grid = array([8, 3, 7, 3, 3, 5, 9, 7, 2, 2, 7, 2, 8, 8, 8])
grid[0] -> 8
grid[13] -> 8
grid[6] -> 9
grid[14] -> 8
grid[3] -> 3

x =
[[ 12   4  30 -17  30   0  -1 -21  13  41]
 [-13  24  26   9  -5  -4  14 -22   3  13]
 [ -7  -5  -6  -7  -6 -11  46 -29  26  -4]
 [ 14  -7  27 -12  -8  -2   1 -13  18  -9]
 [ -5  21  28  29  -9  -8 -14  25  39 -26]
 [ -5  22 -44  -4  11  17 -26  -1 -24 -28]]
x[0][0] -> 12
x[-6][2] -> 30
x[5][-7] -> -4
x[-1][6] -> -26
x[3][6] -> 1
x[0][6] -> -1
x[2][3] -> -7
x[:, -7] -> [-17, 9, -7, -12, 29, -4]
x[-4][-8] -> -6
x[4][-5] -> -8
x[0][-9] -> 4
x[1][5] -> -4
x[-5][-2] -> 3
x[:, -2] -> [13, 3, 26, 18, 39, -24]
x[-2] -> [-5, 21, 28, 29, -9, -8, -14, 25, 39, -26]
x[:, 0] -> [12, -13, -7, 14, -5, -5]
x[3][-6] -> -8
x[2][-9] -> -5
x[5] -> [-5, 22, -44, -4, 11, 17, -26, -1, -24, -28]
x[2][8] -> 26
x[-2][2] -> 28
x[5][-10] -> -5
x[-3] -> [14, -7, 27, -12, -8, -2, 1, -13, 18, -9]
x[2] -> [-7, -5, -6, -7, -6, -11, 46, -29, 26, -4]
x[:, -4] -> [-1, 14, 46, 1, -14, -26]
x[-5][2] -> 26

W =
[[  0 -23  -5 -30   4 -40]
 [-11 -37   5 -28  -9 -56]
 [ -2 -33  12 -24  -5 -45]
 [-16 -23  -5 -31   1 -54]
 [-11 -26   8 -21   5 -54]
 [  1 -23  -4 -20 -13 -39]
 [ -9 -24  -2 -23  10 -50]]
Rows and columns are counted from 0.
(0, 0)	0
(0, 5)	-40
(1, 0)	-11
(3, 4)	1
(5, 4)	-13
(0, 4)	4
(3, 2)	-5
(1, 1)	-37
(2, 4)	-5
(3, 0)	-16
(0, 3)	-30
(5, 3)	-20
(4, 5)	-54
(6, 2)	-2
(1, 4)	-9
(4, 3)	-21
(4, 0)	-11
(1, 3)	-28
(4, 4)	5
(1, 5)	-56

M = [[82.058, 29.993, 38.297, 38.187, 26.919, 66.008, 70.048, 39.941, 72.054, 90.303, 78.416, 99.184], [155.297, -59.085, -1.094, -20.244, -23.703, 64.468, 220.280, -18.053, 178.812, 188.295, 81.625, 226.741], [97.838, 112.815, -40.788, -131.475, -50.008, -57.799, 147.979, 13.310, 211.102, 177.661, 273.580, 243.238], [74.620, 48.986, -45.646, 28.224, -17.462, 6.866, 139.264, 96.768, 251.848, 224.552, 112.406, 230.378], [85.124, 29.126, 17.466, -55.057, -143.998, 118.450, 114.888, 38.269, 178.145, 93.656, 84.981, 169.140]]
M[0][0]: 82.058
M[3][2]: -45.646
M[1][5]: 64.468
M[2][1]: 112.815
M[2][2]: -40.788
M[2][4]: -50.008
M[1]: [155.297, -59.085, -1.094, -20.244, -23.703, 64.468, 220.280, -18.053, 178.812, 188.295, 81.625, 226.741]
M[4][1]: 29.126
M[0]: [82.058, 29.993, 38.297, 38.187, 26.919, 66.008, 70.048, 39.941, 72.054, 90.303, 78.416, 99.184]
M[:, 0]: [82.058, 155.297, 97.838, 74.620, 85.124]
M[2][5]: -57.799
M[3][8]: 251.848
M[3][5]: 6.866
M[3][0]: 74.620
M[:, 1]: [29.993, -59.085, 112.815, 48.986, 29.126]
M[4]: [85.124, 29.126, 17.466, -55.057, -143.998, 118.450, 114.888, 38.269, 178.145, 93.656, 84.981, 169.140]
M[:, 8]: [72.054, 178.812, 211.102, 251.848, 178.145]
M[4][8]: 178.145
M[:, 4]: [26.919, -23.703, -50.008, -17.462, -143.998]
M[4][9]: 93.656
M[2]: [97.838, 112.815, -40.788, -131.475, -50.008, -57.799, 147.979, 13.310, 211.102, 177.661, 273.580, 243.238]
M[1][4]: -23.703
M[2][9]: 177.661
M[:, 11]: [99.184, 226.741, 243.238, 230.378, 169.140]
M[:, 10]: [78.416, 81.625, 273.580, 112.406, 84.981]
M[2][10]: 273.580
M[4][2]: 17.466
M[2][11]: 243.238

a =
[[8 4 3 2]
 [7 4 3 2]
 [8 4 3 2]
 [8 4 3 2]
 [8 4 3 2]]
Indices start at 0.
(0, 0): 8
(2, 2): 3
(0, 2): 3
(4, 0): 8
(3, 0): 8
(2, 1): 4
(1, 2): 3
(4, 2): 3
